One turn sends every row of this set to another row. A few are shown first. Where does it send the rows asked after them?
vesut: [ 19.7 -33.8  11.7   2.3  -7.8  32.1  -6.9  28.5 -13.5 -14.9   3.9   7.7
  13.9   0.8  30.8   0.6   1.7  -2.3]
vopo: [ 22.8   8.8   2.8  41.8  -6.3  15.7  -4.0  12.3  12.3  14.7 -17.2  13.4
   0.1   1.1  20.5  -4.2  18.9  15.2]
tagov: [-11.9 -16.9  15.0  -1.0 -12.5  -1.9  -7.7  21.3  -4.6  30.3  27.2 -21.8
   3.5   6.4  22.2  35.3   7.2 -13.0]
feneg: [ 20.5  -2.4   6.5  40.4 -15.8   7.0   4.2  11.6  13.0   1.1 -25.1  10.2
   1.1   9.0   9.8  -0.9  19.1  16.7]
fer: [-17.3  18.4   8.5  15.3   2.0   4.8 -17.8  24.2 -24.2  19.9   9.0 -18.8
 -25.4  -2.7  -4.7  -0.5 -15.4 -15.6]
surab: [  6.2  19.3  14.0  21.9  14.0  -8.6   1.5  13.4 -19.5   0.0   7.3  -7.0
 -13.4  -3.3  -4.0  11.6 -20.3 -18.1]
kov: [  5.0 -24.0 -21.4  31.4 -29.1  12.2 -10.6  25.8 -29.1  29.1  12.7  13.1
  -8.5  -6.1  -6.6  -5.9 -17.2   6.2]
neku: [  9.5 -14.0 -23.5  26.0 -30.3  16.0 -25.8  14.6 -11.3  27.9  12.9  20.1
   0.9 -13.1  -4.7 -10.0 -18.1  -0.3]
Fuze: [-14.8   2.2  20.8 -14.2 -18.4   2.6  -6.1  12.5  13.7  34.4 -11.4 -27.9
   2.2   4.1  24.9  -4.4   2.7  -2.6]
pemu: [  3.2 -24.4 -17.5   7.3  -4.1 -11.2   3.3  -0.9  -0.1  14.6  11.0 -22.8
  13.7 -16.2  14.0  35.5 -11.0  -8.6]
dipi: [-23.3  16.5  25.5   5.0 -13.4  -3.1 -13.8  15.9 -11.8  27.9  15.6 -11.3
 -13.5  10.3 -10.1   3.6  -6.5 -12.2]
tem: [-22.1   1.2  -1.4  -1.5  -6.9   7.0  -2.6  11.5   7.2  21.8 -26.7 -39.7
   1.8  -2.1  19.8  -4.1   7.2   6.3]
tefuf: [ 16.3 -36.6   4.2   4.9 -23.2  22.7 -12.0  27.4  -9.5 -20.5   2.7  13.2
  20.8   6.3  14.9   3.2  -5.3  -7.3]
dat: [ 14.6   0.4   6.6  35.2 -10.4  13.6  -0.5  -6.3  12.5   8.9 -18.8   8.1
  -5.3  -4.9   3.1  -8.6  19.2  22.5]
pasop: [ -9.7 -21.7   1.2   0.0   3.2   9.1 -16.4  10.6  -5.4   7.6  24.4 -27.7
   2.2 -10.2  20.5  37.5   4.4 -15.6]
doli: [ 20.1 -17.1 -18.6  34.5 -34.7   3.3 -15.7  23.4 -11.7  26.4   4.1  18.1
 -11.7  -7.7  -2.4  -5.8 -21.5  -1.8]
Lalu: [  5.4 -27.0   1.2  10.1 -13.6  32.2  -9.8  31.8 -15.2 -15.2   3.7  13.3
  29.8  11.7  18.2   2.2   6.3  -0.1]
Fud: [ -9.9  -0.9  -4.3  -5.4  -6.3  -2.4  13.4  20.3  -9.4   7.6 -31.4 -27.7
  13.7   0.9  14.3 -14.0 -20.1  -1.4]

tagov turns into dipi
kov turns into dat
feneg turns into tefuf
And these:
neku turns into vopo
tem turns into pasop
Fud turns into pemu

One turn sends every row of this set to another row. A few are shown first. Where does it send the rows asked after them?
fasal: [ 21.2 -24.4  -6.5  -4.6  -3.0  29.4  -5.8  16.7   3.3  15.2  -0.6   9.5
  15.7  11.3 -15.0   1.0   3.5]
tev: [ -2.6 -24.5  37.8 -11.5   9.0  28.8  -9.3  -1.4   3.7 -12.0  -3.5  -9.7
  -5.6  18.6 -10.7  19.0   2.7]
punuv: [  1.3  11.9 -25.7  -4.4  -9.4   3.3 -23.5  -5.7 -10.7  12.1 -12.4 -30.4
  -9.1  -5.9   1.3  -1.8  16.6]
sos: [  3.1   3.7   6.0 -15.6  -2.7   6.5 -24.9  13.9  15.4  24.7   2.0 -34.3
  -0.9  -7.4 -10.6 -11.0 -28.1]
kotin: [-14.5   5.5   9.4  -1.8  11.0 -11.4  12.8  12.0  -0.1  15.9  22.2   4.5
 -10.6 -27.6 -21.0  -1.1   7.0]
zade: [ -0.8  20.2  -6.3 -14.2 -16.5   1.9   0.1 -16.2  -5.7   6.3  24.4  -6.4
  -8.9  -7.4  19.8  39.5 -20.1]
fofud: [ -9.2   3.7   7.1  -8.5   6.1 -23.4  22.6  -0.8   5.0  13.9  11.7  -2.5
 -21.3 -11.6 -26.7  -3.4   4.5]
nodek: [ 22.1  -2.3   9.0  -6.6 -15.2  -5.4  -4.7   4.4  18.9  20.2   4.1 -11.2
   4.6 -35.1   4.6 -13.4 -13.9]
Koge: [-12.3  -6.7  26.6  -0.8  16.3  18.7  -9.9   8.2  11.3 -15.7 -18.6 -22.2
   6.8  16.9   6.6  26.7   3.6]
Gek: [ 11.6  21.3  -1.4  -4.6 -27.3  -5.7  16.6 -10.8 -10.2   6.0  -5.9   2.7
  -6.0   6.0  24.8  29.7 -10.8]
kaz: [  2.0  -0.5  10.4   1.7   7.0 -28.7  19.1  17.6  -7.1  10.0  20.2 -10.0
   7.4  -8.9 -27.5   2.3   0.1]
bam: [  7.2 -10.3 -14.3  11.2 -26.8   6.0 -15.1 -13.9 -12.1 -17.1  -7.3 -20.3
   3.0   2.0  11.3  -8.4  -2.2]
Debov: [ -3.1  19.9  -5.7  -6.1 -16.0  -4.1  -1.0 -28.2   9.2  -8.3   7.6   7.9
  -7.3   7.6  27.6  24.2 -11.0]
papul: [ -2.3  14.1   9.3 -11.4  13.2  -3.2  25.2   3.6   2.3  13.3  17.3 -10.1
 -11.1  -3.5 -36.4  -6.9  13.4]
kubul: [  6.8 -21.1  38.3   1.6  10.4  26.4   6.0  -5.4  -4.2  -2.1  -1.4 -23.6
  17.8  15.3   8.2  19.2   3.0]
piz: [ -1.7  10.7  -1.1 -12.0 -22.2   7.4   2.5 -23.1  -6.8  -3.9  16.7   4.6
 -11.2   0.4  28.5  37.9   0.9]
bod: [-15.6 -20.7  37.7  -2.4  14.7  20.3  -3.1  11.5  15.9 -12.4   1.2  -9.7
  10.2  17.4   0.2  17.6  -1.3]
leg: [ 13.7  13.2  -8.0 -17.4  -9.0  35.8 -21.8   9.0  10.0  13.1  14.6 -11.6
  20.8  18.7   0.0   1.7   8.7]

Gek turns into kaz
papul turns into Koge
sos turns into leg
And these:
Debov turns into kotin
fofud turns into bod
bam turns into nodek

